One turn moves every row onto another: examples first, then more rows asked
j_954: [ 26.8  -7.7  -0.4 -10.4   8.5  -8.0  -4.5 -13.8 -19.3 -11.3  18.0   2.2
 -13.3  26.0   3.3  16.1]
j_918: [  1.6  -1.6   8.6  11.4  10.3   9.6  -8.3 -19.9   4.4 -23.9   1.1   9.6
  -2.9   1.6  16.1  18.3]
j_60: [  5.5  -3.7   2.5  -5.3   7.8  -9.4  -9.7   1.6   8.1  -5.9   5.6   7.1
 -13.9  -6.7  14.0  11.5]
j_119: [  0.3 -22.3   0.1  -2.5  12.2   3.6  -4.8 -13.7 -15.2  -9.6  14.1   3.7
  -0.6  26.2   4.1  17.7]
j_701: [ 14.1 -11.8 -11.6  -5.7  20.7  -8.6   2.4 -20.6 -20.0  -4.4  17.7  18.7
  -8.6  -7.8   3.9   5.5]
j_18: [  0.0  13.3  -1.0 -13.8   9.8  -4.2 -10.0 -27.4  -7.0 -11.7  12.2  -2.2
   2.6  -6.7  20.9   8.9]
j_508: [  9.3  -0.4  -0.7   2.6  17.0   2.1 -12.9 -15.0 -28.7 -18.9   6.1   6.7
 -24.9  10.1   6.4   2.1]
j_911: [ -5.6   7.8   5.5  -7.7  10.8  -2.2   2.3 -19.1 -18.0 -10.1  14.8   4.4
 -11.4  21.0  15.9  22.7]
j_473: [  4.9  10.5  -1.9   8.6  13.1   6.5  -5.4 -32.2 -12.8  -4.8  19.5   0.9
 -13.8  12.6   2.4   0.3]
j_517: [ 20.0  -5.8  -1.0  -4.0   5.2  -0.6  10.9 -36.6   1.9   4.5   4.5  -2.6
 -17.9   7.1  23.9  14.0]
j_725: [ 18.2 -13.8  -8.2  -6.6   2.9   1.7  -5.2 -24.3   5.6   4.4   4.5  15.6
 -18.6  10.0  20.1  -7.5]
j_926: [ 22.6   0.6   1.1  -8.4  -2.3  -4.2   6.8 -18.9 -12.6 -15.0  -2.8  22.2
 -15.9  -2.9   9.1  -1.0]
j_494: [ 10.2 -15.4  -0.3 -10.3   8.6 -10.6  -2.7 -13.5  -8.8 -13.7  14.0  -0.2
   3.4 -15.9   3.3   9.7]
j_5: [  0.8  -7.8   9.1   2.2  -4.4   9.5 -14.7 -20.0   0.5 -27.2   3.8   2.0
 -12.5  11.6  18.2  -1.7]
j_349: [ 20.4 -19.2   1.7   1.8  -1.1  -1.3   0.9 -19.0   0.8 -10.7   3.3  10.2
 -17.6  14.8  -3.3  -7.7]
j_312: [ 11.6 -29.4   8.5 -15.1   3.2   5.3  -9.6 -14.3   3.2  -3.8  10.6   2.8
  -7.6   7.3  28.8  11.9]
j_417: [ 19.0  -4.8  -6.0 -11.1   2.8  10.9  -1.3 -19.6 -20.4   4.9   1.8  -3.6
   5.0   1.1  20.9  15.4]
j_332: [  0.1 -14.4  -7.0  -5.2  11.9  14.8 -11.7 -23.9 -11.3  -1.8  11.4  11.7
   1.7  19.2  25.5  13.7]
j_956: [  8.8   7.0  -0.3 -11.3   9.5 -10.7  -1.7 -34.0   0.6 -13.5   8.1   7.5
  -5.5 -14.8  20.5   4.2]
j_280: [ 30.5  -4.5  -3.4 -12.4  11.1  -3.7  -3.0 -43.2  -1.7  -5.5  10.1   5.8
 -12.3  -5.0  17.8   3.3]
j_418: [ 13.2   2.0  -3.2 -16.8  16.0   3.7 -15.6 -30.8 -17.4   0.1  18.9  -7.0
   0.8   7.2  19.9  14.9]
j_131: [  1.7   1.1   9.7   6.2   5.3  -1.8  -3.9 -33.3   3.1 -16.7  16.1 -11.8
  -7.2   2.1   3.5   6.0]
j_562: [ 32.8  -9.4   2.4  -2.0   5.6  -2.3  -0.5 -26.4 -16.5 -21.3  11.5   8.8
 -12.4  22.1   1.9  12.9]
j_685: [ 20.7   5.3  16.7   0.0   9.2  11.8  -8.0 -17.4  -4.4  -4.9   5.8  -5.2
 -21.7  15.7   5.5  -0.4]
j_318: [  0.3 -25.3   3.0 -12.3   4.9 -10.9  -8.1  -5.3  -2.0 -19.6  10.6   9.6
 -11.9   1.5  23.1  10.1]
j_75: [  8.4  -8.7  -1.5  -0.1  22.5  -9.8  -4.4 -19.5 -21.3 -18.5   9.5  13.1
 -31.2   6.5   9.3   7.5]
j_213: [ 13.9 -20.4  13.1  -6.4  -3.1  16.0 -11.6 -23.5   5.5  -9.5   5.6  -0.5
  -8.9  12.3  25.5   3.9]
j_337: [ 18.9 -21.2   9.3  -9.2  25.8   0.0   3.3 -13.6 -14.8 -10.6   9.7  14.0
  -6.9   1.1  13.7  23.7]

j_954 goes to j_75
j_5 goes to j_418
j_213 goes to j_18
Now these:
j_417 goes to j_60
j_332 goes to j_494
j_701 goes to j_349
j_337 goes to j_926

